In the rows, 128 means zero.
Rotation paths and how fast each direction turns (deg/step)
Each turn is a multiple of 5 degrees from 10 to 175, or 0.
Each row of a path follows its step; steps can be skipped.
Rotation 1:
step 0: 142; 108; 131; 119; 128; 137; 150; 122; 141; 124; 134; 110; 111; 122; 124; 123; 124; 166; 129; 136; 123; 128; 146; 113; 115; 145; 128; 134; 133; 133; 140; 143; 144; 131; 137; 149; 141; 119; 120; 116; 143; 131; 129; 116; 157; 95; 149; 127; 123; 115; 107; 133; 110; 100
step 1: 107; 140; 159; 114; 147; 145; 121; 130; 124; 132; 142; 127; 134; 153; 135; 125; 128; 116; 92; 136; 130; 154; 109; 123; 118; 143; 149; 134; 133; 110; 126; 141; 144; 121; 143; 123; 116; 127; 120; 135; 146; 146; 145; 135; 120; 131; 122; 160; 116; 126; 145; 134; 112; 132
step 2: 127; 100; 128; 123; 121; 134; 101; 133; 113; 110; 125; 96; 113; 94; 109; 134; 124; 141; 112; 130; 111; 150; 152; 143; 147; 128; 119; 115; 133; 142; 152; 130; 123; 161; 147; 123; 129; 109; 141; 135; 126; 136; 120; 126; 136; 133; 126; 137; 117; 120; 130; 121; 118; 120
step 3: 137; 145; 132; 130; 128; 136; 161; 112; 121; 117; 117; 120; 133; 131; 141; 121; 151; 140; 87; 136; 131; 133; 119; 101; 128; 125; 128; 141; 126; 131; 143; 108; 96; 112; 150; 117; 125; 127; 102; 132; 132; 130; 131; 116; 129; 118; 134; 123; 118; 105; 139; 135; 106; 153
step 4: 142; 125; 126; 139; 161; 122; 111; 135; 123; 126; 129; 124; 117; 101; 120; 126; 137; 102; 125; 128; 148; 157; 125; 160; 147; 125; 135; 127; 133; 146; 126; 150; 137; 134; 126; 132; 123; 122; 130; 119; 139; 143; 127; 127; 106; 132; 110; 113; 145; 120; 163; 127; 116; 152
step 5: 134; 143; 128; 129; 121; 131; 144; 113; 112; 127; 121; 115; 153; 135; 129; 134; 133; 120; 146; 127; 127; 117; 164; 126; 126; 147; 114; 132; 131; 140; 154; 124; 127; 142; 126; 99; 129; 127; 117; 144; 104; 125; 109; 98; 124; 123; 144; 97; 129; 98; 133; 106; 121; 124
step 6: 155; 141; 132; 115; 139; 132; 153; 133; 119; 141; 127; 132; 121; 114; 144; 126; 128; 119; 146; 155; 139; 141; 121; 119; 126; 123; 144; 129; 121; 151; 117; 168; 138; 110; 129; 135; 141; 146; 112; 106; 151; 120; 138; 128; 126; 110; 132; 135; 146; 121; 110; 118; 106; 139
step 7: 130; 141; 135; 130; 129; 127; 99; 136; 118; 127; 128; 123; 166; 134; 127; 118; 120; 105; 127; 134; 133; 123; 149; 139; 121; 166; 117; 135; 140; 114; 130; 173; 137; 146; 121; 111; 114; 127; 141; 153; 126; 148; 127; 131; 132; 114; 132; 137; 140; 139; 134; 142; 119; 108
step 8: 121; 122; 138; 115; 115; 136; 130; 124; 123; 123; 125; 104; 121; 120; 141; 138; 125; 130; 122; 139; 90; 131; 140; 110; 114; 128; 153; 123; 112; 157; 139; 134; 119; 136; 145; 140; 126; 138; 124; 114; 107; 117; 100; 128; 115; 112; 149; 148; 136; 138; 94; 123; 108; 114
step 9: 141; 144; 125; 126; 142; 120; 130; 134; 138; 116; 122; 102; 139; 127; 140; 103; 151; 133; 114; 130; 134; 126; 119; 116; 106; 126; 138; 119; 134; 107; 117; 151; 121; 120; 155; 143; 127; 118; 149; 142; 149; 129; 136; 153; 141; 107; 116; 134; 113; 132; 151; 148; 104; 127
Directions:
131; 125; 131; 128; 126; 126; 131; 127; 129; 135; 123; 126; 129; 127; 130; 134; 133; 138; 129; 124; 122; 125; 131; 135; 126; 127; 128; 125; 121; 125; 129; 127; 127; 134; 132; 127; 127; 127; 130; 132; 126; 119; 128; 124; 129; 129; 130; 133; 131; 125; 124; 121; 126; 134 => 125
126; 129; 132; 124; 118; 129; 125; 129; 132; 126; 126; 124; 130; 126; 127; 123; 131; 124; 133; 129; 123; 128; 127; 133; 131; 126; 123; 124; 131; 124; 124; 131; 134; 124; 132; 125; 131; 125; 129; 130; 139; 130; 124; 128; 128; 130; 123; 127; 134; 133; 134; 127; 130; 134 => 140
125; 123; 122; 122; 127; 124; 136; 124; 128; 126; 129; 126; 137; 124; 128; 126; 123; 133; 130; 129; 125; 133; 130; 119; 126; 124; 126; 132; 133; 132; 131; 126; 128; 127; 129; 129; 127; 131; 133; 125; 131; 123; 124; 120; 128; 125; 131; 131; 127; 132; 131; 127; 132; 131 => 130
Rotation 2:
step 0: 138; 135; 118; 136; 109; 141; 120; 142; 134; 118; 139; 133; 107; 135; 136; 123; 115; 136; 100; 150; 131; 146; 123; 143; 103; 128; 133; 152; 138; 140; 151; 113; 144; 141; 132; 130; 137; 124; 119; 122; 117; 138; 149; 112; 121; 126; 127; 165; 109; 137; 132; 124; 117; 123
step 1: 123; 142; 137; 137; 101; 135; 99; 97; 148; 122; 116; 115; 149; 115; 122; 118; 148; 141; 129; 126; 123; 130; 109; 134; 108; 130; 139; 128; 137; 141; 146; 140; 140; 132; 126; 135; 137; 116; 144; 109; 129; 106; 140; 121; 142; 145; 136; 120; 105; 133; 116; 131; 140; 143
step 2: 125; 155; 115; 124; 121; 149; 121; 124; 116; 119; 118; 100; 118; 146; 119; 117; 144; 134; 128; 132; 133; 172; 126; 114; 121; 127; 128; 134; 120; 118; 156; 134; 116; 124; 98; 128; 135; 116; 123; 132; 129; 141; 144; 144; 135; 112; 117; 139; 127; 138; 116; 113; 112; 133
step 3: 135; 156; 137; 144; 104; 148; 124; 131; 153; 130; 134; 104; 113; 119; 141; 121; 126; 133; 123; 115; 145; 121; 118; 126; 109; 143; 123; 129; 121; 149; 134; 108; 142; 154; 119; 112; 128; 137; 129; 143; 135; 132; 122; 140; 108; 125; 128; 95; 127; 133; 124; 120; 125; 154
step 4: 134; 135; 112; 143; 120; 128; 119; 134; 139; 121; 153; 143; 105; 146; 136; 120; 104; 125; 128; 148; 107; 153; 130; 111; 110; 134; 126; 122; 120; 140; 152; 137; 155; 127; 123; 118; 150; 118; 126; 130; 118; 115; 132; 115; 147; 118; 121; 129; 129; 151; 109; 143; 130; 143
step 5: 119; 128; 111; 130; 111; 130; 119; 100; 143; 120; 125; 129; 120; 122; 134; 120; 133; 154; 100; 128; 138; 125; 91; 147; 104; 127; 121; 123; 137; 130; 131; 123; 149; 138; 118; 118; 145; 125; 132; 139; 130; 144; 147; 137; 126; 136; 146; 161; 112; 140; 131; 130; 128; 140
step 6: 126; 150; 115; 133; 108; 137; 114; 136; 123; 118; 109; 116; 128; 110; 133; 127; 145; 134; 123; 151; 127; 144; 123; 126; 108; 126; 131; 127; 116; 137; 155; 150; 148; 129; 110; 136; 121; 107; 138; 105; 148; 102; 142; 149; 135; 134; 105; 128; 135; 116; 121; 132; 135; 135
step 7: 134; 141; 129; 125; 120; 157; 120; 131; 134; 126; 136; 106; 126; 117; 125; 128; 135; 121; 145; 134; 121; 129; 121; 124; 125; 145; 118; 136; 127; 129; 164; 105; 139; 129; 117; 118; 131; 133; 134; 134; 117; 149; 166; 136; 122; 116; 130; 133; 117; 144; 124; 92; 109; 151
step 8: 122; 157; 130; 163; 109; 149; 121; 144; 147; 120; 136; 119; 130; 148; 118; 110; 138; 137; 121; 138; 124; 139; 129; 116; 109; 140; 129; 106; 124; 152; 130; 127; 153; 137; 128; 139; 132; 136; 121; 125; 127; 123; 108; 121; 113; 148; 135; 120; 125; 148; 121; 140; 113; 146
step 9: 132; 128; 119; 137; 102; 122; 110; 108; 134; 114; 132; 120; 95; 126; 136; 97; 116; 136; 120; 114; 116; 134; 119; 130; 129; 139; 125; 138; 116; 136; 134; 133; 146; 124; 103; 126; 143; 116; 119; 129; 122; 113; 134; 132; 159; 107; 142; 147; 129; 156; 127; 112; 117; 132
Directions:
124; 129; 127; 135; 131; 125; 125; 134; 122; 126; 135; 129; 124; 124; 125; 118; 132; 131; 131; 123; 125; 128; 128; 125; 125; 119; 129; 122; 127; 129; 130; 127; 126; 127; 132; 125; 123; 125; 136; 130; 131; 126; 131; 123; 131; 123; 126; 127; 128; 123; 124; 129; 128; 126 => 155
129; 126; 133; 126; 126; 126; 128; 122; 125; 121; 128; 129; 132; 125; 130; 130; 131; 135; 131; 123; 125; 126; 128; 128; 124; 123; 134; 125; 125; 125; 130; 135; 127; 131; 118; 134; 129; 126; 120; 128; 131; 131; 131; 127; 121; 123; 130; 129; 136; 129; 127; 127; 132; 126 => 90
127; 133; 121; 131; 125; 122; 129; 123; 130; 127; 126; 133; 136; 131; 126; 123; 127; 135; 128; 126; 125; 129; 128; 125; 128; 127; 128; 128; 134; 123; 123; 129; 124; 131; 130; 134; 134; 134; 133; 129; 129; 120; 127; 130; 133; 131; 131; 136; 128; 133; 126; 127; 125; 130 => 95
